Each path below is one point turned by a fixed rotation once a step. After each direction that follows a path, write how fast that rotation turns it, in degrees per step (0 if it stays still).
Each turn is a multiple of 5 degrees from 10 to 175, or 0.
Each row of a path follows its step; steps can be skipped.
Rotation 1:
step 0: [-12  14   0  28  18   0  -2 -22  13  -9 -18 -15   0  36  -6   9 -33   1
 -13   3  -3 -11   5  -7 -22  -5  -2  23  14 -11  -6  -7  37  28   1   3
 -11 -11 -17   7 -10  22   6  -1 -13   5   5   5  14 -13 -20  -5  24  -6
   5  -1   2  -4   3 -23  23]
step 1: [ 12  19 -18  12 -25  12 -16 -10  19  -4   2 -19  26   5   6  -5 -31  -8
  23  22  -1   5  -2   8  -5   3 -29  11 -12 -11   1  24   7  -3   7  10
 -35  11  -3   0 -16   8   0   0  13  15  13  14 -19  -5 -12 -14  26  -9
  -7   1 -25   5   7 -26   7]
step 2: [ -2  23   3   0 -27  17   1 -14   3 -18  10 -13  -3  11  33   8  -5   8
  11  -6 -13  34  -7  24  25   6  15  13 -18   6  -5  23   3  -6  -6  18
 -17  17   0 -10 -10 -20  18   2 -11   8 -23   4   2 -23   7 -28  -4 -10
 -28   3   3   2 -13  -5   7]
step 5: [ -4  -2   6 -23 -14  23  -5   0   5  -2  17  10   1   1  -3 -27  -5 -31
 -16  -7  18  20  -9   4   4  18  20  22 -21  18 -26 -15   1 -12  11  11
 -11 -34  -4  -4  15  26  16  -6  12  -8  18   5   3  18 -14 -11  15   9
   3  24   3  10  24  -9  -9]
step 6: [ -6  -2   4  -2  -4  -7  -5 -14  13 -12  11  14 -17  15 -15 -31  -9   4
  -6  18 -18  -5 -11  25 -15  -6  -4   2   2  22  -9   0   8   8  -7  -5
  -4 -49   9  -4  -4   2  17 -29  -6  13 -13  14   9  -8  23 -13  -9  12
  -6  43 -10  15   5  -2 -20]
step 9: [ 15  -5  16   9 -11   2 -36  24 -24   9 -10  26 -11  15  -1  11 -26 -24
 -22  -5  11  13  -6   4   7 -21 -37   0   7  -4 -11   1  -3  -1 -16 -31
 -14  13  -1 -18   6  -5   7  -6  -1 -11  35  -3  17 -10   4   6  15  -4
 -10  11 -10   0   6  -9   5]
step 10: [ 16  15   1  -2 -15  -4 -17 -12  -7   1   1  14  28   3  20   2   5   1
 -19   6   7   5  21 -14   6 -22 -27   7 -16   5 -18  -4 -30  10  -2 -26
 -29 -14  13  -5   8   1 -13   2 -15   0  12   9   2 -11  -3  -4 -27 -25
 -23  22  13  13 -27  19   4]
step 11: [ -4 -12   0   6 -25  23  -7  -8 -16 -15   3 -23  -3  18   2  10  -4   3
  -5 -36 -17  -5  22 -29  -4 -24  14  27 -18  -2  12  -6 -30   4   7   3
   7 -24  15  27   6  10 -21  -7   4   1   6  -9  16   4  -1  -3   0  -9
 -27  18  15   0  -5  11   4]
step 12: [-16  -3  -8  -6 -19 -28   3  14   0  -4 -15   2 -14   9  -2  11 -17  11
  28 -20 -14 -12   4  -4 -15   3 -18  17 -14 -23  17  17   9   7 -11  -7
   0  -9  21  43  -1  16  -5 -15  12 -10  18  23  18   9   2  -9   1  16
   4   9  30  -6 -15 -11 -17]
step 13: [ -9  -3 -16   0 -26   0  11  -1  14   5   9  28   2  -7   5  -1 -12 -12
  -5 -23  27  -3  -7   6  17  18 -19   4 -11  17  19  12  20   9  11 -18
 -22   2  42  26 -12  18  16   8  13  -5  -8  -5  17 -15 -12   4  10   4
   9 -15  23 -16  -6 -14  16]
[  0   1  -1  -4   2   1  -1   3  -3   1   1   2  -3  -1   1   4  -4  -4
   0  -2  -2   2  -3   5  -1  -4   1   0   5  -1 -13   2   7  -2  -4  -1
   4  -5   4  -5   0  -7   4   1   3   2   1   9   6  -6   1  -1   2   9
  -4  -5   8  -7  -5   3  -6]
110
[  2  -1  -4 -10   2  -9   0  -5   1  -3   4   3  -6  -6   4  -2  -1  -7
   4 -11  -1   3   1  -6   3   4   3  -2  -6   0   2  -1  -4   6   3  -1
   3  -3  -1   2  -4   8   0  -2   4  -3  -1   2   0   0   4   0  -7   0
  -5  -1   2  -6   4  -3  -6]
45
[  2   2  -7   0  -2  -2   2  -3   0   0  -4  -5  -4  -1  -6  -1   2   2
  -2  -9  -3  -4  -1   8   5   4  -1  -1   6   6  -4   3 -11   1  -9   3
  -1   4  -5   8  -3  -5  -7  -3   0  -4  -4  -2   2   2  -2  -7   5   2
   2   0   3   1  -3   1  -4]
80
[-4 -6 -3  3  2  1 -5 -1  2 -3 -6  0 -1 -2  6  2 -3 -3  3  3  3  2 -5  2
 -3  4  2 -4 -2  7 -3 -8 -1  5  3  4  3  2 -2 -4  1 -8  6 -5  7  5  3 -8
 -4  6 -3 -8 -5 -1  3  6  1 -1 -5 -2 -3]
25
[ 3 -1  0  3  6  3  7  5  1 -6  2  2  3  4 -1 -2  3 -2  1 -2  0 -1  2 -4
  5 -2 -7 -4 -5  6 -4  6  4 -4  9  4  8 -2 -3  5  2  6 -5 -7 -3  5  1  2
  7  0 -3 -3 -2  6  6  5  2  1 -5 -2  2]
55
[  1   3   1   1  -1  -8   6   4  -3  -3  -2   1  -1  -1  -7   5  -2  -2
   1   1   6 -10   4   3   2  -4   3  -1  -5  -1   3   1  -2   1  -1   1
   5  -4   1  -9  -2   0   3   1  -4   8  -1  -5   5   5  -4  -6   7  -3
 -10   1   2   0   9  -1  -1]
130
